First come named moves, each a turn or a mirror, each shown by rows before and after it. For each pair of rows after them, which moves, in which order, take the first row to the second? The first pair is done for you.
move Rumep:
[ -2.0 -13.5   5.2  28.8 -14.6  -0.8  25.9 -28.4  12.1   1.0   1.8   1.2] -> [ 15.1 -13.3  -4.7  14.7  15.0   2.5  21.3 -25.5   3.2  27.9 -10.0   4.9]
[ 10.9  21.1  -3.1 -10.0  28.2  -7.2 -16.4  11.1  -7.4  -8.3   4.6   3.4] -> [ -4.1  19.4   6.2   3.3   4.6 -10.6 -13.2   7.7  -0.7 -30.2  13.1   1.8]
[-31.3 -18.9   8.3  -3.4 -20.1  23.8 -26.7  13.8 -10.8 -12.9   6.0  -5.3] -> [-16.6 -20.2  -2.9 -16.8   7.9  27.9 -30.1  17.0 -19.4  12.3  -3.5  -3.0]
[-29.6  -3.3 -26.4 -11.1 -23.0  17.2  15.1 -23.0  -5.6  -2.8  14.2  -2.0] -> [-15.3  -3.2 -35.8 -23.7   0.5  18.0  12.9 -19.7 -12.5  21.0   5.1  -1.5]
move kita:
[-26.0  -3.3  -6.0 -15.9 -25.9   6.5  31.6 -16.3 -11.3 -29.7  13.7  -7.7] -> [-15.7 -16.9  -8.6 -36.8   7.5  20.6   1.2  23.3 -33.7  -5.7  -1.8  -6.1]
[  2.8  22.8   4.8  10.5  18.7 -16.8  -5.2   2.2  -4.2 -25.3  33.3 -12.3] -> [  5.8  19.6   4.8   1.2  28.6 -12.6 -16.8  14.4 -13.0 -16.6  29.0 -11.3]
[ 14.1  11.3   0.9 -18.9  36.5   7.4 -16.3  13.0   2.9 -18.7 -30.0   7.5] -> [  3.8  23.0   4.8   3.0   6.7  -6.4  13.0 -20.2  22.5 -38.6 -16.9   4.5]
move leged:
[ 10.5  14.7  23.4  16.0  18.5   5.3 -31.4  27.0  -2.3 -10.8   8.5  -3.2] -> [  5.3  -0.6  29.3  44.2  -4.2   4.1 -16.3  13.3  -1.4  -9.5  12.7  -6.8]
[ -1.8 -22.3  25.1  24.4   3.0 -16.6 -17.2  20.6 -52.9 -22.2  -1.7  11.2] -> [ -8.1 -43.5  23.7  21.9  -4.0   3.5 -19.6  19.2 -41.5 -15.5 -14.2  19.5]
[ -8.0 -19.5  -8.9 -23.5 -12.5  20.2  -9.5  24.8  -6.7   3.1 -13.8   1.4] -> [  4.3  16.4  -4.3 -19.8  -1.6 -14.6  -6.6  27.6 -27.0  -8.1   6.7 -13.5]
[ -8.0  51.2 -15.2 -24.8   7.6 -24.0   2.2 -28.7  21.1 -10.1   1.4 -10.2] -> [-17.0  20.8 -11.4   8.0 -24.6 -13.2  21.4 -51.6  28.1  -8.3   1.4 -10.9]
Then:
Between the rows of a pair lie 2 to 3 moves.
[-12.0   1.9 -14.0  -8.8 -17.4 -15.7  26.8  10.1 -13.0 -16.1  31.0 -25.0] -> [-18.2 -25.0  -8.8  -2.6 -24.4   1.5  15.6  22.5 -17.1  -7.7  21.1 -18.7] : kita Rumep leged
[  4.6  28.9   1.7 -10.0  31.7 -11.6 -12.5   9.8   5.5  -3.0  -5.8   5.9] -> [  6.0  32.7   0.8  -8.0  31.6 -11.2  -7.1   2.7   8.6  -4.2  -4.3   5.4] : kita Rumep kita
[-15.2   4.0  15.7  27.2 -27.2  -9.7   1.7   8.5 -42.8  -9.7  23.0 -24.4] -> [-10.8 -28.6   7.1   9.9  -9.9  24.8 -14.8  24.5 -40.6  24.4  -4.0 -11.6] : kita leged Rumep
[ 26.3  32.8  -3.8   3.9  27.8 -39.3   6.7  -8.0   8.3 -11.3   6.7  -4.9] -> [ 25.4  21.0  -1.5  -8.9  40.6 -29.1 -17.4  20.0  -6.8  -4.0  -0.6  -3.0] : Rumep kita
[ -6.4 -23.5   3.2  -6.7   8.5  31.8 -44.5  19.6  13.7  18.3 -36.1   0.9] -> [ -0.2 -21.1  -3.9 -10.1  19.1  32.8 -39.5  12.2  12.5  26.4 -40.2   0.2] : Rumep kita Rumep
[-13.7 -20.7  -3.0  -3.6 -33.6   9.4  13.7 -20.4  19.6   4.1   3.4  -5.7] -> [  5.0  12.2  -1.4 -28.0  13.8 -16.6 -15.1  19.4 -19.7  10.3  13.9 -14.5] : kita leged
[-17.5  -5.3  -3.5   9.3 -25.5   3.4 -15.8  -5.1  10.1 -18.8 -15.0  17.4] -> [ 12.3  23.5  -8.7   3.9  15.7 -24.3 -15.4  -4.4 -19.6   3.1  -6.4   5.9] : Rumep leged
[-19.6 -28.8  -3.9  -7.9   3.1  42.5 -17.5  10.5  35.7   4.8 -38.6  32.5] -> [-13.6  49.0   8.9  -4.8  12.7 -32.1 -16.7  23.3   6.8 -50.3  10.5   6.4] : leged Rumep
[-40.4 -44.3  12.1  23.8 -62.2  29.5   8.0  -3.2  11.9 -26.4   3.4  -4.4] -> [-35.8  -3.1  -1.4 -51.1  -5.9  35.7 -35.6  42.9  17.1 -30.9 -12.5   4.2] : leged Rumep
[ 20.4  28.6 -17.0 -22.1  15.5  -1.2   4.4   0.7 -10.3   2.6   8.8  -4.0] -> [ 18.9 -10.5 -17.3 -12.7  10.1  20.7  -4.6  10.4 -16.3  24.9  -4.2   0.0] : kita leged kita
[  4.6  45.0 -29.2 -61.5  42.0 -11.5   8.4 -23.2   0.9  17.8  -6.6  -8.2] -> [ -8.7  22.8 -18.0  -2.7 -15.4 -21.0  53.3 -69.1  16.0   2.7   8.5 -15.9] : kita leged
[  4.6 -40.2   7.5  -3.2  20.2   3.4 -20.3  35.0 -34.1   4.5 -22.5  -8.5] -> [ 30.2 -19.2 -10.0  -1.6  40.8  -8.1  16.8 -16.0 -20.6  32.2 -23.7  -7.6] : kita Rumep
[-14.8 -23.3  12.2  13.4  -9.8  15.6 -11.6  30.6  -3.0 -10.8  -1.2   0.0] -> [-16.0  -3.5  -2.8 -15.0   2.6  28.1  -4.4  13.3  27.3  -6.7 -16.0  11.5] : Rumep kita leged
[ 15.6  25.8   6.0 -11.8  18.7 -35.9   1.0 -16.9   0.9 -16.1  11.9  15.0] -> [ 12.4  25.4   3.0 -24.7  24.5 -28.1  -4.2  -8.9   4.0 -13.9   6.1  19.1] : leged leged leged
[ 14.9 -15.3   3.9  35.9  17.9  -0.4  -4.0  -9.6 -21.3  46.1  -1.3   4.2] -> [-15.7 -25.4   3.6   4.2   4.6  36.8 -30.2  14.6   8.4  26.6 -19.8  23.3] : Rumep leged
[-21.7 -23.9  16.4  33.2 -40.7  -9.6  -1.1   8.4 -22.5 -31.9  26.1  -8.2] -> [-16.9 -39.1  -2.3 -23.4   1.6  38.1 -31.3  31.8  -4.4   6.1 -15.4  11.2] : leged Rumep
[ -8.2 -18.7  -1.8  44.1 -58.8 -19.5  52.8 -55.7  -6.9  -0.8  26.4 -19.2] -> [ 25.2 -22.6  -2.5   2.7  24.6 -18.8 -15.7  30.9 -81.6  44.0  16.1 -27.0] : kita leged
[ 20.1   2.4  -9.4  16.4  10.4 -14.2   7.8   4.0 -33.7  17.7  10.5   5.6] -> [ 10.7  -5.6  -2.3  14.3   2.5 -11.5  -5.1  22.1 -36.3   7.7  10.6   5.0] : Rumep kita
[ 32.6  -2.4  -1.6  -1.9  24.6  20.7 -29.4  17.1 -22.2  33.0  -4.4 -26.0] -> [  2.0 -10.8  -7.1  -0.9 -22.9  49.8  -3.6 -25.8  41.2   5.9 -17.5  -8.3] : kita leged Rumep
